D: rows in 3 groups, each row roughly a mix of its group's directions:
D (109 x 11):
[[ 0.36  2.50  1.76 -0.27  3.34  0.62  3.89  1.93  0.06  1.10 -0.49]
 [ 3.71  0.57  0.30 -0.98 -1.88 -3.51  1.03  0.35  2.43 -1.71 -0.48]
 [ 1.15  1.21  0.45  0.79  1.44 -0.57 -2.58  2.03  3.10 -1.12  3.71]
 [ 2.58  2.27  0.30 -1.26  2.13  1.22  4.41 -1.30 -0.53  0.60  0.14]
 [ 1.38 -1.91  1.37 -1.92  0.33 -1.48 -0.53 -3.50 -3.67 -0.99 -0.99]
 [-1.18 -2.75 -0.40  1.66 -1.12 -3.86 -1.44  3.03 -0.96 -0.97  0.43]
 [ 2.08 -2.21  0.55  1.15 -0.90  3.18  0.76 -2.61 -3.33 -1.02 -0.30]
 [-1.20 -2.49  1.17 -1.70 -3.68  1.45  1.44  1.04  1.11  3.06  0.23]
 [-1.58  3.25  3.57 -1.03  2.11  1.59 -0.24  0.59  1.56  0.62  2.07]
 [ 0.39  3.01 -0.60  4.13  1.18  1.32 -0.82  0.23 -2.00 -0.60  2.55]
 [ 2.74 -0.53 -1.77  1.65  1.35 -0.06  1.24 -1.11 -1.30 -4.58  0.65]
 [-2.07 -2.46 -0.79  2.53  0.37  1.12 -0.30 -0.47  2.76  1.75  3.40]
 [-0.70 -3.17 -1.36  2.35 -1.45 -0.89 -2.40 -2.46  1.55  1.50  2.02]
 [ 1.26  1.89  0.92 -1.80 -1.63 -0.32  4.70 -1.05 -2.30  0.09 -0.94]
 [-1.21 -2.41  0.26  0.88  1.80  1.02 -0.43  0.50  4.74 -2.20  1.10]
 [ 1.23 -0.27 -3.51 -1.74 -0.21 -1.64 -2.47 -1.69 -3.37  0.81 -0.85]
 [ 3.71  0.93  0.38 -2.72  0.03 -1.94  1.67 -0.79 -2.69 -1.97 -0.95]
 [ 1.17 -2.60  0.09 -1.40  1.14  2.32 -2.00 -3.69 -2.18  0.34 -1.43]
 [ 2.53 -1.66  1.08  3.28  2.50  1.94  1.62  1.22 -1.45 -0.94 -1.79]
 [-2.19  1.70  0.38  0.82  4.24  1.84 -0.60  0.40  1.97  0.97  2.46]
 [ 0.08 -2.36 -3.95 -2.25 -0.62 -2.03 -0.82  0.39 -1.39 -0.33 -2.78]
 [-1.06  0.34 -0.96  0.23 -0.07  3.44 -0.18 -4.84  1.62  0.48 -0.98]
 [ 1.30 -2.01 -0.40  1.73 -1.60 -0.46 -3.70  0.42  2.00 -0.65  3.37]
 [ 2.34  3.10 -0.67 -2.02  1.93 -0.29 -3.37 -2.25  0.18  0.27  1.21]
 [-0.91  1.57  2.06  0.84  2.15 -1.85  0.39 -0.12  1.12 -4.79  0.86]
 [ 0.60  2.91 -0.85 -2.40  0.67 -0.58  1.32 -4.23  1.88  0.85 -1.14]
 [-0.34 -1.97 -1.62 -1.62 -2.92 -0.37 -4.04 -0.92 -2.32 -0.22  0.91]
 [-3.62 -0.06  0.06 -1.95  3.72  0.27 -0.22  2.26  1.01 -2.07 -0.18]
 [-0.37  1.63 -0.03  2.05 -0.57  4.27 -3.48 -0.06 -0.11 -1.47  1.23]
 [-0.68 -3.53 -2.00 -0.25 -2.05  3.84 -2.06 -0.30 -0.71 -0.55  0.50]
 [-0.88 -3.83 -0.84  1.34  0.27 -1.13 -3.30 -0.65  0.47 -1.63  2.80]
 [ 1.84 -0.14  0.92 -1.81  2.63 -2.64 -2.32 -2.04  0.65  2.67 -1.67]
 [-2.80  3.64  0.42  1.94  1.01  2.04  0.01  2.48  1.49 -0.06 -1.65]
 [-1.38  0.56  0.30 -1.44  4.33  0.65  1.83 -1.13  2.26  2.35  1.59]
 [-2.53 -1.18  1.60  0.69  3.17  0.45 -1.72  2.06 -3.17  0.66  1.60]
 [ 0.64  5.20  0.62 -2.09  0.02 -1.16  2.08 -0.52  1.55 -0.09  0.91]
 [ 1.41  2.74 -1.93  2.79  1.57 -1.17 -1.21  0.77 -1.66  3.39  0.39]
 [ 2.88 -2.41  0.02 -2.10  0.60 -2.58 -0.65 -1.57 -2.45 -2.14  1.51]
 [-1.29 -2.40  0.11 -0.82 -0.75  1.18  1.51  0.47 -4.71  2.00 -1.63]
 [ 0.48 -0.36 -0.63  2.39 -1.02  4.69  0.85 -0.62 -0.98  3.12  0.18]
 [-0.94 -2.36  1.43  0.85  2.36 -1.21  2.21  4.19 -0.72  1.08  1.00]
 [-1.16  0.52 -1.03  1.46  0.33  1.95  3.57  0.40  1.76  4.07  0.25]
 [-1.58 -0.35  0.02  0.81  1.40  3.46 -3.83 -1.82  0.07 -1.05 -2.24]
 [-1.57 -0.39 -1.67 -1.22 -0.18 -2.51 -3.74 -0.51  2.45 -2.65  0.89]
 [ 0.43  2.68 -0.83  1.27 -0.74 -0.49 -4.40 -0.16  1.84 -2.07  1.96]
 [-0.48  3.88 -2.18 -2.59 -1.48 -0.13 -1.58 -0.24  0.93 -1.34  2.68]
 [ 1.02 -2.33 -2.63 -0.94  1.53 -0.38 -3.78  1.59  0.71 -2.58 -0.78]
 [-0.80 -0.74  0.20 -0.89 -0.83  4.36 -1.36  0.59 -4.15  0.45 -0.16]
 [-1.74  1.07 -1.52  0.32 -2.36  1.32  1.48 -2.93 -3.63 -1.59  1.00]
 [-0.89  0.87 -2.13 -3.32 -3.20  0.29  1.80 -0.59 -1.39 -2.86  0.39]
 [ 2.13 -1.28  0.87 -2.75  0.31 -2.04 -2.79 -2.46 -2.30  1.86 -0.13]
 [-2.40 -0.75 -1.63  1.07 -0.34  0.24 -3.28 -0.68  4.44  0.32 -0.16]
 [-0.12 -3.77 -0.74  0.53 -3.01 -0.79 -1.15 -0.14 -3.49  1.73  0.20]
 [-1.41  2.05  0.45  0.89 -2.34  1.42  1.18  2.36 -1.45  1.87 -3.75]
 [-1.82  1.82 -1.01  3.64 -1.20 -3.49 -0.37 -0.31 -0.69 -0.84 -2.33]
 [-2.22  1.25 -1.84  2.15  1.12  1.33  1.92  1.09  3.47  2.61  0.13]
 [-3.81 -3.93  0.57  0.54 -0.72 -1.32  0.08 -0.62  0.47 -2.60 -1.08]
 [ 2.21 -1.23  2.66 -1.66  0.40  2.21 -0.80 -3.35 -2.40 -1.02  1.20]
 [ 2.19  0.70  1.14 -0.12 -0.35 -0.01  3.73  1.14 -4.39 -0.32 -0.25]
 [ 3.08 -1.06 -1.07 -0.20 -0.56  1.00  3.02  3.30 -1.32  1.18 -2.25]
 [ 3.36 -0.01 -0.15 -0.72 -1.08 -2.85  2.61 -0.48  0.33 -2.41  2.69]
 [-4.74 -1.02 -0.50 -0.23  1.71  0.39 -0.83  2.04 -2.27 -1.42 -1.56]
 [ 2.71  0.65 -0.22 -2.38 -1.77  0.74  2.92 -2.54  0.38  2.37 -1.85]
 [-2.03  3.31  2.45 -1.03 -1.37 -1.83 -0.90  3.07  1.86  0.39  0.38]
 [-1.82  0.51 -1.22 -1.80  1.18 -0.04 -4.47  0.00  1.63 -1.71  2.46]
 [ 1.05 -0.20 -3.01 -2.73  1.66 -2.75 -0.92 -1.68  2.70  0.46 -1.48]
 [-0.92  5.03 -0.33  1.73  0.73 -1.32  1.18 -0.20 -0.42 -2.08  1.97]
 [-1.75 -3.27 -0.58  2.64 -0.39  1.12 -2.47 -0.24 -1.11  2.23  2.55]
 [ 1.56  2.73 -0.15 -0.35  0.62  0.53  0.44 -2.80 -0.88  4.29  1.85]
 [-0.83 -1.38 -1.39 -0.71 -0.50  1.83 -1.44 -2.39 -1.85 -4.59  0.63]
 [-0.73 -1.42  0.05  2.74 -0.41  1.80  3.24  1.63 -2.93  2.32  0.87]
 [-3.86 -1.02 -0.88  0.17  0.35 -2.22  0.95  0.09  3.56  0.14 -2.44]
 [ 0.73  3.31  0.32 -2.36  0.98 -3.08 -2.71 -0.04  1.31 -0.47  2.12]
 [ 0.38 -1.90  0.74 -1.69  0.47 -3.55 -2.09 -0.26  0.93 -1.15  3.83]
 [ 4.06 -1.18  1.47  0.45 -1.26 -0.44  3.96 -0.16  0.80  1.68 -0.34]
 [-1.36 -1.86 -2.81  1.37  1.94  1.03  1.25 -0.95  2.54  3.44  0.80]
 [-0.27  2.71  1.59  0.62  2.68 -0.65 -0.05  2.53 -1.76 -3.58  1.05]
 [ 2.23 -1.29  1.17 -2.43  0.92 -1.31 -0.88 -0.75 -4.59 -1.50 -0.48]
 [-0.20 -0.11  0.93 -1.82 -3.42  1.50 -1.35  1.97  0.15 -1.00  4.05]
 [ 0.76  4.36  0.83  0.22 -0.22  0.80  2.56 -2.22 -2.14 -1.43  1.50]
 [-2.00  0.24 -0.03 -2.64  1.89 -0.28  0.87  1.10 -4.25  2.57 -0.01]
 [-1.03  0.52 -0.36 -0.53  0.74 -3.07  2.25 -0.32 -3.27  3.64 -0.71]
 [-2.40 -2.74 -0.01 -1.16  2.60 -1.43  1.90  0.63 -1.43  3.32  0.94]
 [ 3.30 -1.80  2.13 -2.65  1.40 -1.48  0.35  1.05  1.13  1.86 -2.36]
 [ 0.93 -0.49  0.49 -2.61 -1.97 -2.65  2.42  0.41  0.29  3.91  0.93]
 [-1.88  1.09 -3.55  1.60 -2.51  1.69  0.32 -0.44 -3.00 -0.90  1.49]
 [ 0.32 -3.74  1.16  1.21  2.01 -2.22 -0.35  2.40  1.28  1.05 -2.62]
 [ 2.14  2.19 -1.31 -4.23  0.14 -1.40 -1.28 -1.84 -1.18 -1.98  0.24]
 [ 1.38  1.43  0.04 -0.38  2.21  1.48 -1.55 -4.71 -1.55 -1.78 -0.01]
 [ 3.33 -0.70 -0.19 -1.29  0.11 -0.11  1.48 -1.27 -4.33 -1.58 -1.73]
 [ 1.99  2.55  2.66  0.23 -1.35  2.20  3.84 -0.24 -1.14 -0.49  0.85]
 [-1.70 -0.72 -1.89  0.65 -2.23 -1.30 -1.75 -2.96  1.52 -2.61 -2.52]
 [-0.04  4.08 -0.22 -2.93  0.55 -0.66  0.28 -1.34  2.34 -2.69  0.86]
 [ 0.69 -3.81  0.26  0.94 -2.17  0.30 -2.68 -2.38  0.05 -1.76  2.15]
 [-0.08  2.64 -0.58 -0.64  0.47  3.10  1.26 -1.74  2.44  2.04 -3.01]
 [ 2.34 -0.06 -2.73 -1.88 -1.95  0.35  0.88  4.10 -1.32 -1.28  0.06]
 [-3.03 -0.99  0.20  2.02  1.17 -2.83  1.49  3.07 -1.52 -0.59 -1.85]
 [ 0.77  1.31 -0.39 -1.52  0.16  0.83 -2.02 -1.03  4.25 -3.54  0.37]
 [-2.66 -1.39 -0.04  1.27 -0.42 -0.15 -4.83  0.17  2.20 -1.32  0.77]
 [ 2.88 -0.40  2.06  1.12  1.05 -1.79 -1.37 -0.28 -4.23  1.46  1.05]
 [ 0.67  3.47 -0.26 -0.71  0.53 -0.63  1.40 -2.14 -2.58  3.80 -0.04]
 [ 1.45 -2.20 -1.90  1.20 -1.78 -1.92  0.67 -1.30  2.99 -1.34  3.10]
 [ 1.44  4.03  0.77 -1.17  0.06 -2.63 -0.18 -1.75 -2.07  2.09  1.53]
 [ 1.67  0.28 -1.17  2.19  2.54 -2.24 -3.75  1.43 -1.21  1.73  0.52]
 [ 1.41  3.25  2.00 -1.75  2.31 -0.62  1.32  1.32 -2.77 -2.18 -0.36]
 [-2.60  2.90 -1.53  0.12  0.23 -3.60 -0.08 -1.45 -0.56 -0.86 -2.76]
 [-3.37 -1.13 -0.28  4.70  0.92  2.03 -0.25 -0.66  0.82  0.01 -0.65]
 [ 1.63 -0.54  2.92  1.59  0.81 -3.19 -0.04  3.34 -0.92  1.94  0.82]
 [ 0.14  4.10 -1.00  1.90 -0.60 -0.75  2.72  1.63 -0.61  2.89  0.48]]

which group is each row in? (one row of each group first):
[ 0.87 -1.20 -1.48  0.80 -3.68 -0.32 -0.38  0.44 -2.49 -0.81 -3.94] | (31)
[ 0.61 -2.21  2.23  4.06  2.41 -1.39 -0.76  2.32 -0.64  0.63 -0.23] | (67)
[ 2.40 -3.04 -0.02 -0.56 -2.91 -2.64  0.81  0.39 -2.33  2.05  0.38] | (86)

[ 2.30 -1.25  2.85 -2.16  0.73  0.88 -0.61 -2.53 -3.08 -1.14  1.68] | (31)
[-1.79  1.88 -1.97  0.37  1.04 -2.04 -0.20  1.56  4.75  0.28  0.47] | (31)
[-1.87  0.58 -0.66  1.62 -3.42  3.08  2.51  1.69 -0.50  0.02  1.98] | (67)
[ 2.62  2.49  0.53 -2.68 -0.89 -3.07  0.10 -0.03  0.58 -3.16 -0.52] | (31)
[ 1.59 -2.62  0.77 -3.27  1.43  0.08 -1.01 -3.44 -1.24  1.83  0.94] | (31)
[ 0.17  0.19  1.89 -0.32 -2.50 -0.20  1.50  3.52  1.34  3.52  1.59] | (67)
[ 0.19 -0.44 -1.52 -2.24  4.75 -2.30 -2.11 -0.67  0.12 -1.01  0.14] | (31)
[-0.44  3.17  0.61 -2.38  2.82  1.67  1.12 -0.60  0.86  2.69 -2.18] | (31)
[ 3.15 -0.09  0.93  1.98 -3.53  0.44  1.89  0.46 -0.71 -1.57 -2.68] | (86)
[ 1.59 -1.73 -0.48  1.32  2.09 -0.84 -0.31 -2.58 -4.04  0.13 -2.39] | (67)
[ 1.45  1.69  0.12  1.29  2.75 -0.68 -0.10 -0.49 -1.69 -4.85  0.24] | (67)
